Here is a table of points, one per row:
[ 23 -27  -5  -8  43 -34  10   9  49  21 -11 -11 -28  -8 -39 -16  -4  -4
 -10 -10  13  -8  29  31   3 -16 -35 -48 -23 -39  33  45  14  29  -7 -10
  11]
[-19 -39  50  15  40 -13   1  27  46 -52 -56  31  20  47   0  16 -23 -30
  -6   1  37 -34  -5  31 -18   4 -17 -27 -14   1  34   0  26 -21 -17   9
 -15]
[  4 -16 -31 -41  38  12  19 -30  27 -31 -40 -38   8  46 -29 -10 -22 -30
 -11  -6   1 -11  29  10  86  17  16  -5   2 -45  19  43  13 -13 -12 -12
  15]
[  4  -4  21   7 -19 -15  31  41  34 -64   2  -3  41  -1 -23  -6 -40  66
 -17  26  13 -40 -44  24  32  39   9   3   4  -3  13  -6 -24  -8 -32 -40
  -3]
[ 11 -38  26  32  53 -34  25  15  44 -47 -34   4 -51  57  24   0 -12 -19
 -17 -33  27 -30  -1  60  20 -20  -1 -31   7 -24  23   7 -12  -4  -5 -20
 -12]
[ 10 -24  22  17  48 -45   0  -9  33 -29 -67  63 -51  62   4  44 -15 -42
 -12   7  33  -6  16  37 -12 -14   0  -5  14 -35  -1  21   0 -20 -12 -26
  -4]
[ 23  -3  -4  14   9 -75  32 -10  38  17 -62   3 -21  42 -17  10 -31 -26
   0  27  28 -29  15  42  16  -5  -3 -23  19 -22  13  27 -34  -9 -19 -23
   0]
[ 23  -3   3  20 -49 -46  33  11  26 -20 -30  39 -15   9 -18  46  -9  32
  -9  46  16 -47 -28  51 -14   0   7  -2  28 -10  12  13 -47 -25 -40 -24
   2]
[ 16  10  47  22 -24 -44  14  54  18  19 -20  82 -36 -48  -1  17 -11  25
  -4  38  17 -46 -31  47 -31  17 -28 -13  -4  18   3  -3 -24  -7 -27 -12
 -18]
[  0 -18  -4  -1   4 -21  24  11  48   1 -34  24 -32  -1 -21  22 -25 -18
  -2  42  22 -41   2  54   1  -9 -16 -45   0  -1  37  38  -6  -8 -43 -14
   7]
[ 14  -7  41  48  19 -53  22  20  18  35 -28  27 -48  20   4  30 -13 -16
 -23 -12  42 -26   4  60 -52  16  -4 -24  -6  -8  19  14 -30 -10 -10 -48
 -32]
[ 44   4  31  27  -6 -73  13  30  19  25 -16  76 -51 -48 -13  20  -1  48
 -15  22  14 -22 -11  46 -56  -6 -20 -10   9 -12  -3   8 -50  15 -10 -24
  -6]
[ 28 -17 -31 -12  14 -44  22  13  39  11   4 -12 -35 -27 -56  -8 -11  18
  -9  28  12 -21  22  24   6   0 -15 -51 -10 -35  42  46  -2  21 -18  -3
   4]
[ 15   4  37  -9  80 -38  19  24  12   1  11  10 -25 -39 -15 -37 -19   6
 -15  15  10 -77   4  42  35  54   5 -29 -19 -41  15  31 -24  -2   3 -35
  -2]
[ 14 -34  -5  24  -6 -33  37  37  58 -37 -32  22 -24  12 -12  15 -34  16
 -10   9  22 -19 -18  33   6 -13 -12 -22  28  -6  14  16  -7  12 -43 -22
  -6]
[-18   1  35  21 -43  -6  31  41  34 -57 -16  -3  46  21  -4  -3 -38  57
 -12  14  16 -33 -47   9  21  36  -6   6   6  19  12 -22 -12 -12 -28 -38
  -6]
[ 51 -11  35  45 -16 -54   4  19  19 -35 -12  69 -17   4 -24  47  -1  43
 -23  23  17 -29 -21  53 -73 -12   0  16  -5 -18  -1   3 -38  -5  -2 -31
 -17]
[ 11 -10  12  22  27 -51   8  -8  34 -20 -66  43 -44  50 -15  27 -14 -32
  -6  25  40 -17  14  48 -41 -18 -11 -17  -2 -32  21  32   5 -15  -5 -26
  -6]
[ 23  -3  37  23 -18 -53  28  35  41 -19 -44  52 -22 -12  -3  16 -14  28
 -12  21  30 -28 -26  64 -20   0 -13 -24  15   3  13 -12 -33  -5 -38 -17
  -8]
[ 36 -26  31  37   5 -37   7   1  34 -62 -48  51 -20  59  -2  59 -17  -9
 -14  16  28 -25 -10  43 -32 -17   9  14   3 -21   8  11 -22 -28 -11 -36
 -18]
[ 40  -3 -12   7  45 -67  30  -9  30  24 -42  40 -39  23  -7  47 -18 -39
 -13   4  12 -19  19  53  29 -16  -1  -6  24 -41 -23  18 -37 -15 -18 -18
   3]
[ 33  -7  -2  12  20 -38  22  -5  45  31 -60  41 -66  29 -14  28  -6 -25
 -19   0  10 -27  17  53   9 -13 -25 -18   2 -39   3  43 -19   3 -15 -18
   3]
[ 28   3   2   5  44 -60  37 -14  26  34 -58  30 -36  25   5  40 -18 -24
 -10   7  14 -42  18  57  28 -15  -8 -10  24 -37 -12  16 -31 -31 -12 -23
   7]
[ 47  -8 -23  21  10 -53  22 -10  36  18 -41  33 -64  20 -18  29  -4   3
 -17   9   5   5  15  54  -6 -40 -13 -11  12 -45   4  40 -29   1 -15 -30
   9]
[ -1 -19  14  12  51 -29  13 -18  39 -41 -81  38 -23  65  14  38 -17 -60
  -8   1  33  -8   8  21  12 -25  -4 -11  16 -23   8  14  24 -28 -14 -12
  -2]
[ 37 -14  17  12  44 -45  17  -8  45  28 -68  35 -50  27   1  33 -11 -38
 -12 -12  14 -20  23  46  24 -16 -19  -2  12 -39 -11  27 -31  -5 -13 -18
   0]
[  5  18  -5 -12  12 -38  24  -2  14  -2 -44   7   4  36   5  19 -51 -68
  15  52  14 -54   1  33  40  19  15  23  14   6   1  12 -29 -29 -19 -34
 -14]
[ 36 -14   4   8 -19 -47  35  16  33 -26 -38  12 -18   2 -21  34 -20   7
   0  39  23 -35 -12  48  -1 -17   2 -25  26 -20  27  12 -40 -10 -46   5
   1]
[ 33 -13  -4 -23  42 -33   9  29  23   4  26  26 -32 -77 -46 -12 -16  41
 -10  23   9 -32   9  39   3   8 -14 -41 -30 -24  30  38  -5  16 -11  -8
   7]
[ 26   0 -10  24  -2 -15  17   5  41  31 -56  35 -65  41  -7  28 -21 -49
 -16  13   5 -29  16  66  16 -20 -21 -15 -12 -13  -7  49  -9  -4 -16 -37
  -2]
[  6 -15  21  44 -74  12  21  46  35 -73 -23   9  31  37  -5  33 -19  52
 -15   1  12  -6 -51  27 -11  17   8   5   1  14  -3 -18 -13  -6 -23 -32
 -24]
[ -5 -11  14   3  15 -32  41  25  47 -21 -54  21  -2  10  11   2 -33   6
 -10  18  23 -36 -17  41  48  11 -11 -23  31  -5  18  -9 -17 -11 -46 -13
  -8]
[  0 -30  21  -9  44 -54  26  24  53  -5 -34  11 -19  -8  -9  24 -25 -16
  -9   6  26 -27   2  32  19  -3 -28 -48  11 -14  32  24   1  -7 -39  14
  15]
[ 35 -29 -43   4  59 -43  25  15  40 -11  23 -25 -38 -24 -31 -30 -36   0
  -3  -7   2  -1  24   5  35 -30 -11 -19  -2 -31   3  39  12  45   3 -26
   4]
[  3  -8  34  28  14 -50  24  24  41 -22 -51  -6 -47  30  -3 -15 -12 -10
  -9   4  19 -52   8  63  -2  16  -6 -45  -1 -30  41  28 -23   1  -6 -34
   3]
[ 29 -33 -16  17  53 -53  24  15  58  -6 -50  31 -53  20  15  26 -25 -17
 -12 -28  11   5  19  31  21 -39 -21 -12  19 -24  -7  20  -2   9 -11 -25
   0]
[-31 -12  38  -4  39 -17  13  20  35  -3 -21 -49   7  16 -14 -42  -8 -32
  -2  -4  28 -45   9  40  16  10 -16 -64 -19  -7  65   8  16  -3  -2   2
   6]
[ -5  13 -50  14  -2 -33  33 -29  18  16 -39 -47   8  65   6  -1 -49 -76
  15  17  21 -19  37  35  21 -32  -1  -5   0  -4  -9  14  10  -9  15 -20
   3]
[ 10 -15  23   3  47 -67  36   3  40  14 -47   9  -8   5 -18  19 -10 -21
 -20   7  33 -37  17  53  19 -10 -32 -45   9 -30  20  17  -3 -14 -23   1
  14]
[ 37 -20 -18  14 -25 -37  35  17  44 -20 -14  -4 -23 -19 -31  19 -18  12
 -11  37  12 -29  -9  48   4 -20   0 -41  15 -23  38  31 -31   8 -33   1
  -3]
[ -8  -5  41  19  27 -30   2   4  35 -37 -80  39  -5  76  -1  29 -18 -58
   2  15  34 -40   1  43 -17  16   0  -2  -5 -15  10  10  -6 -39  -9  -4
 -16]
[  0 -15  19   9  45 -39   9  -1  38 -25 -71  65 -40  47 -16  11 -15 -40
 -12  14  31 -20  20  37 -28 -29 -15 -19   7 -30  17  37   9   2 -10 -21
   0]
[ 35 -34   3  -6  72 -36   4  12  41 -82 -17  40 -13  17 -37   9 -33  15
 -14  21  19 -19   2  33  12  -2  20  -6  -8 -51  12  32  -4  -7  -3 -27
  -9]
Along one direction, these points spread out more than along any other. Take the direction at right angles to it along which they spread out most. Then take the direction at right angles to both along which they spread out most. Go by this last direction. How far along it is each point below, from 0 to 99? The average is 50, and the first point in the table lies past the average. One standard deviation of the points above along it is 16.
[-21   2  54  -5 -19 -23   5  -2  25 -22 -44  -7  45  31 -26 -13 -18 -11
  -2  41  44 -54   1  31 -26  17 -19 -21 -21   4  62   7  10 -18 -19  -3
  -3] 26
[ -4 -36  27  15  62 -46   8   8  50 -45 -63  50 -36  48   2  23 -22 -28
 -13  -2  38  -1  14  36 -18 -17 -13 -17   6 -22   9  15  17  -8 -15 -15
  -2] 44
[  6 -15  32  16  19 -44   1   1  39 -45 -73  51 -18  61 -15  22 -16 -30
 -11  14  41 -26   9  42 -30 -13  -3 -16   2 -25  19  30  -2 -15  -2 -29
  -7] 42
[ -9 -12 -29 -21  -2 -17  34 -22  40 -12 -43 -39  -4  35 -22  -2 -19 -33
   0  29  21  -8  23  25  44 -13  -2 -45  19 -27  44  30   5  -9 -30   0
  12] 31
[ 20 -21 -44 -17 -12 -18  32   4  34 -43  -3 -30  -1   1 -51   4 -25  19
  -6  38   9 -27   1  32  40  -3  16 -35  15 -32  41  38  -9   3 -38  -8
  13] 40
[ -3  28 -35  16 -20 -38  29 -18  10  13 -52 -40  16  50  11  -1 -60 -63
  15  36  20 -19  22  12  -2 -19  -4  13   3  21  -3   3   2   5  22 -36
  -6] 28
[ 30   0 -10 -27  43 -27  22 -16  26   2 -27  -1  -7  -3 -47 -40 -20  21
 -21   3   4 -17  27  28  52  26  -4 -10 -14 -59  14  51  -1   8   1 -44
  12] 50
[ 40  -5   3  25  32 -65  22   2  30  32 -49  47 -53  15 -20  44   4  -7
 -14   4  17 -25   9  60 -24 -33 -23 -17  13 -37  -3  26 -41  -1 -16  -9
   6] 76
[ 10 -18 -39  -2  22   0  22 -31  40 -12 -56 -37 -25  70  -9  18 -26 -52
  -7  -6   3  -3  35  19  50 -31   2 -13  13 -29   9  44   3  -6  -6 -17
  14] 30
[ 23   5  -9 -23  14 -33  14 -14  23  29 -30  23 -26  -4 -56 -39  -2  31
 -18   2  10  -3  22  31  16  17 -26 -19  -6 -54  20  59  -3  26  -7 -44
  15] 64
[ 36  -5   3  12  22 -54  26  -6  49  13 -65  24 -58  22 -17  41 -13 -23
 -15   4  15  -6  16  46  -3 -22 -18 -23   9 -35   8  39 -20  -3 -16 -16
   4] 64
